Each row is where one point has got to under a steady rotation. How many steps took it there?
The counts run from 0 to 281.
[120  55 107 127 133  97 104 101 129 126 142  75 152 125 124 135  86 160
 108 113 147  91 113 144 116 144  87 176 117  89 170 113 134 110 124 154
 101 125 144  68 156  78 127 148 106 140  86 118 144  96 115  66 130 142
 123 112 143 114 149 103  79 128 141 164] -> 137
[185 104  97 122 151  91 147 122 114 133 163 166 117 144 156 113 118 192
 143 184 130 149 126  94 122 191 112 162 144 168 111 152 117 149 150 111
 119 130 152 158 114 112 122 137 153 125 155  99 101 181 142 152  78 132
 106 145  96 118 143 167 134 101 130 124] -> 106
[103 112 135 172 122 126 150 115 135 132 136 139 109 140 149 143 132 144
 105 133  92  95 114 181 135 112 116 129 157  67 118 126 125 172 122  50
 117 170 115 145  81 103 152 110 138 118  97  92 162 114 183 136 162 111
 123 119  76 127 111 128 111 136 109 139] -> 188
[130 111 128 130 165 145 111 123 160 165  83 138 134 115 123 119 112  98
 123 111 176 162 118  87 124 206 140  83 107 137 145 115 140 113 126 122
 112 116 172  70 117 133  80 160 109 141 143 112  95 126 154  73 148 146
  98 129  82 119 112 113  99 165 124 167] -> 33
[124 200 159 152 161 135  63 101 124 103 119 130 140 102 103 119  73 134
  92 103 138 158 118 150 125 171 153 142 130 132 167 127 124 125 134 124
  98 143 164 117 164 143 112 151 137 122  81 118 158 103 120 120 133 148
  92  95 109 106 148  90  71 174 118 155] -> 260
[120 116 125 116 145 127 121 100 181 108 143 138 137 133 150 130  53 151
 101 112 152 184 122  95 113 186 107 118 142 113 141 163 141 124 122 144
 106  59 163  91 107  85 101 163 107 124 154 119 109 126 102 147 108 186
 120 127  93 141 157 124 107 136 149 131] -> 27
[115  80  95 180 123 120 121 120 149 135  97 123 169 118 124 108  90 123
 111  68 114 131 103 159  77 105 129 141 151  98 143 150 118  96 140  99
 133 116 150  80 134 117 137 154 114 140  81 152 141  96 163  94 181 155
 124  96 115 116 125 103  96 158 124 182] -> 135
[154 177 123  97 150 113 124 137 145 126 114 150  86 118 112 165 117 128
 149 143 140 139 101 105 168 183 158  63 112 161 146 146 123 152  95 101
 100 148 141 162  95 120  97 131 102 139 153  61 104 142 158  91 110 128
  94  99  83 149 133 137 112 135  60 144] -> 165
[141 158 151 101 155 111 121 161 150  99 111 152 119  81 109 132 115  90
 142 112 112 132 106 164 137 134 161  42 112 153 127 145 132 153 132  72
 107 163 105 142 137 157 155 141 147 160 118  90 132 176 171 116 146 154
  78  93 134 154  85 138 119 127 102 180] -> 167
[122 130 182 123 164 124  93 101 161 104 160  89 168  86  96 141  94 129
 112 100 148 149 147 171 134 155 129 139 119  85 163 115 123  92  92 136
  89 119 147 112 156  91 117 107 122 103 114  81 144  86 148  83 117 134
 125 116 115 158 125 100  79 121 140 160] -> 80
[144  96 101 157 130  89  70 114 104 134 148 127 108 129 127 115 119 154
 133 131 119 151 116 126 108 190 122 115 116 118 167  98 116 122 133  69
 120 143 150  51 140 116 146 169 110 156  78 138 124 135 121 170 160 155
 109  81 102  68 131  86 111 144 115 164] -> 147
[144 111 116 153 149 160  77  83 163 114 122 159 134  93 146 149  78 118
 113 110 132 207 127 154 156 140 158 161 162 106 112 167 106 143 138 126
 112 100 146 147  89 100 118 117 105 128 163  92 129 136 118 147 138 167
 118 151 108 143 132 175  84 157 127 147] -> 208
[110 110 155 116 144 117 124 100 131 137 147 101 114 103 150 127  97 169
 130 116 119 142 124 171 141 185  98 124 113 110 152 161 116 109 110 166
  98 103 160 130  92 108 128  97 113  97 113  70 138  84 140 140 118 183
 141  96 130 152 154  82 110  94 138 108] -> 84
[144 123  91  94 123  69 100 126  94 111 107 152 134 155 130 119 129 187
 119 140 128  94  99 100 126 158 116 160 128 167 127 164 122 134 141 150
 127 145 154 141 123 135 115 188 105 152  86  85  66 134 164  83  83 141
 124 125 111 115 155 138 134 151 114 142] -> 49
[113  69 149 108 127 143 119 127 160 133 113 129 110 130 159 126  80  87
 147 113 133 185  99 123 139 179 116  91 104 147 113 190 137 187 157 118
 123  74 144 107 106 132 118 152  89 155 131 120 137 159 140 149 169 169
 102 107 138 124  94 117 118 134 166 140] -> 30
[115 113 165 110 146 120 122  87 139 135 146  99 109 134 153 149 116 159
 113 135 131 147 108 150 163 201  94 115 119 114 119 150 117 144 102 162
  97  94 145 136  96 117 100  85  98  95 119  41 137  93 171 101 130 150
 143 116  97 149 154  88  87  97 149 121] -> 85
[123 110  75 119 139 119  99 101 165  88  84 161 138 147 135 129  79 138
 123  95 131 111  94 150 127 152 130  60 127 125 109 151 136 131 125 151
 106 129 120  95  67 127 130 143 101 140 127  86  80 116 122 133 146 188
 117 150 105 139 140 139 114 132 102 144] -> 39
[152 138 154 169 149 144  82 119 118 144 141 167 161 104 135 104 120 125
  90 129 116 206 127 133 115 190 143 150 169 116 138 120 116 147 150  72
 109 129 184 106 140 130 118 137 136 113 117 144 151 139 145 149 154 135
 109 150  81 106 114 141  86 161 149 161] -> 203
[113 152 106 161 108 157 139 159 148 118 124 127  99 143 128 153 101 155
 104 123 139 109 123 127 151 100 139 117 169  67 122 122 139 158 129  66
 122 147 133 108 111  93 114 172 113 141 102 118 147 128 143  94 163 102
  78 108  59 133 123 137 126 191  76 141] -> 245
[145  91 136 127 135 115 128 115 155 114 153 118 135 124 157 117  56 147
 126 124 136 186 132 114 106 184 102 123 139 117 134 159 128 110 152 155
 111  66 177  78 142  92 120 163 107 137 134 113 140 151  91 148 103 197
 120 120 131 148 150 128 100 129 174 138] -> 26
[136  92 109 116 114  74 135 153 145 125 112 136 159 156 122 114 145 125
 135 123 129 100 109 105 102  95 107 126 135 121 113 146 155 187 137  58
 139 135 132 103 149 120 136 166 141 168 100 140  98 153 180  84 133 103
  96  99 104 112 113 138 151 130 132 179] -> 235
[131  54  78 103 109 115 142 123 144  83 101 146 153 182 145 121  85 146
 123 150 138  90 115 135 142 107 101 140 125 116  98 184 129 172 145 157
 140 133  92 133 118 126 138 161 110 148  94  97  93 163 172 116 123 170
 125 130 113 141 124 169 123 133 153 158] -> 230
[127 117 162 178 129 100 120 112 133 125 153 108 147 100 139 114 112 169
 121 138 130 152 121 151  87 106 115 208 166  76 102 122 116 114 134  78
 132 149 139 141 172 116 139 118 186 120  87  92 163 132 179 111 154  91
 101 133  80 118 138 126  88 152 126 156] -> 191
[140 123 159 142 183  89  79  69 136 128 133 143 178 117 121 102 130 143
 121 120 128 141 123 135 120 201 140 123 118 118 141 100 118 108  93  98
  89 170 123  82 120 132 124  85 163 127 117 100  86 116 178 140 135 121
 122 131  61 104 124 114  86 114 143 167] -> 91
[139 155 137 125 151 126 132 179 139 117 113 128 102  80 102 120  89 153
 143 148 170 119 149 155 138 156 160  94 124 153 163 109 102  75 123 134
  95 179 121 129 155 147 152 147 155 116 118  80 135 151 164  86  92 161
 105  85 118 148 112 138 118 137  87 162] -> 169
[120 122 142 147 145 116 133 120  97 130 152 141  91 110 147 123  90 183
 109 174 112  83 128 147 165 116  89 198 133 126 126 151 115 146 159 141
  81 172 105 178 113 124 124 117 167 113 101  67 169  97 163 110 122 131
 129 112 105 144 133 126  90 116 140 146] -> 185
[ 93 144 134 103 140  95 172 126 174 111 107 114 118 116 137 137 115 149
 109 111 116 101 121 150 112 126 132 108 134 123 117 170 146 137 100 101
 120 122 136 187 101 130 133 121 149 112 105  56 105 117 221  87 108 122
 111 111  87 156 144 111 132 118  85 112] -> 176
[142  71 138 138 131 149  79 128 162 121 149 147 198 108 128 127  97 112
 113 106 140 174 143 142 136 127 115 142 148  75 145 144 126 123 141 124
 113 118 149  67 148  95 119 144 101 151 134 143 141 134 101 112 126 169
 114 122 138 164  84 161 104 158 156 163] -> 24
[168  98  98 156 149 151 177 172 143  96 146 167 146 127 119 111 112 110
  71 147 137 138 142 152 109 152 149 101 142 113 127 110 126 150 138  96
 119 171 114 109 140  95 149 162 140 142 146 132 158 169 132 108  89 151
 116 158 103 146 110 177 116 145 123 183] -> 114
[146 108  74 109 125  65 122 141 119 104 112 163 104 159 144 131 132 163
 127 134  87  81  77 140 120 130 103  91 110 155 132 169 146 200 138  92
 115 164 116 136  88 114 160 156 133 173 106  93 103 124 134 127 133 142
 105 101 133 110 133 120 150 110  99 156] -> 51
[163  64 135 136 117 122 108 122 162 120 132 125 143 154 152 117 126 140
 156 145 126 159 106 172 148 129  88 101 136  95  94 152  96 165 125  92
 127 149 104 120  99 141 173  93 121 115 131  74 108 180 184 128 162 139
 107 170  97 131 102 166 133 118 145 145] -> 98
[154  96 132 172 124 112 139 136 101 149 179 164 147 126 141 106 117 139
  88 163  98 165 124 119 101 152 102 167 158 111 141 163 119 154 188  96
 107 131 148 115 129  97 126 143 119 131 101 174 188 151 128 168 134 175
 150 112 110 114 113 145 100 131 167 175] -> 14
[160 134 146 102 109 122  54 147 173  69 128 105 148 145 126 156 108 137
 160 119 133 195 104 139 157 127 122  74 141  98 122 135 122 147  86  93
 148 105 120  94 144 120 145 153 112 139 121  84  95 180 149 124 174 117
  71 123 102 133 125 138 133 147 106 154] -> 155
[146 111 105 160 142 112 131 105 127  86 123 154 163 121 125  91 112 148
  62 148 125 113 117 178 101 120 134 181 171 117 117 147 110 128 142 128
 125 176 116 164 149 134 149 119 169 104  87 123 141 152 182 108 135 142
 154 139  89 127 145 161  84 141 149 179] -> 2
[128 153 139  99  96 105 107 147 135 104 145  83  94 111 128 175  88 154
 144 139 131 140 121 130 149  95 114 166 155 102 135 171 137 163 117  77
 149 112 133 172 150  95 123 145 124 137 117  81 156 131 152  82 123  90
  74  95 126 151 149 118 138 152  88 143] -> 64
[124 115 167 130 130 111 113  91 127 107 151 126 140  96 152 127  91 155
 107 103  84 156 122 183 126 172 103 128 134 121 132 181  99 104 120 144
  92  98 157 131 122 133 143 116  98 111 103  80 147 101 155 149 121 199
 141  99 154 147 140 102 111  87 164 119] -> 83
[132  75 132 136 126 103 111 133 171 138 130 134 121 126 170 102 110 158
 178 149 136 179 143 173 131 132  99 118 150  91  96 145 107 149 134  90
 137 143 120  98 114 158 205  92 144 107 128  79 106 172 174 137 149 141
  93 145 123 114 114 147 156 120 149 149] -> 99
[149 123 139 150 123 116 109 104 133 111  92  91 130 114 105 147 112 115
 128  82  99 163  86 192 106 141 124  83 132 117 123 161  90 106  88 125
 118 121 153 125 115 134 163 115  84 108  90  63 136 130 203  99 184 155
 111 133 122 132 151 111 113 134 105 141] -> 267
[135  97 114 140 172 125 165 135 132 120 139 126 139 117 121 114  87 119
  69 142 140  90 117 116 102 162 112 128 114 145 163 150 148 173 171 136
  74 140 136 105 142  91 112 162 150 145 132 138 188 105 104  69 104 162
 136 118 137 137 133 102  86  97 172 197] -> 126
[151  59 109 152 118 158 152 129 148 146 119 117  92 100 163 140 100 112
 147 128 137 201 114 181 124 179 140  90 130 107 128 147 100 125 119 113
 121  97 165 105  87  98 144 104  71 118 163  92 147 158 123 125 155 176
 113 161 121 157 126 151 103 134 117 139] -> 210
[120 104 122  96 146 151 107 106 176 115 107 144 154 144 131 152  80 126
  97 116 140 180 123  95 151 178 119 103 134  95 140 159 152 177 124 153
 121  74 174  97  85  91  84 151  76 128 139 102 107 120 118 134 122 166
 121 116  93 152 130 139 110 141 153 126] -> 28
[121 127 162 130 155  80 167 150 129 144 141 103 131  85 127  94 118 144
 150 119 112  96 121 160  90 121 105 142 121 148 112 168 135 130 153  86
 100 148 136 161 169 137 160 117 181 135  96  74 144 134 188  86 116 122
 103  95 150 140 118  93 130  86 125 171] -> 179
[163 147 132  81 140  91 108 142 157  75 142 125 138 141 112 115 113 163
 129 130 155 174 125 114 117 202 140  83 121 126 158  95 143 116  90 117
 126 112 165 100 189 109 129 164 127 131 100  91 100 177 142 142  92 150
  89  95 108 114 157 113 135 123 111 129] -> 159
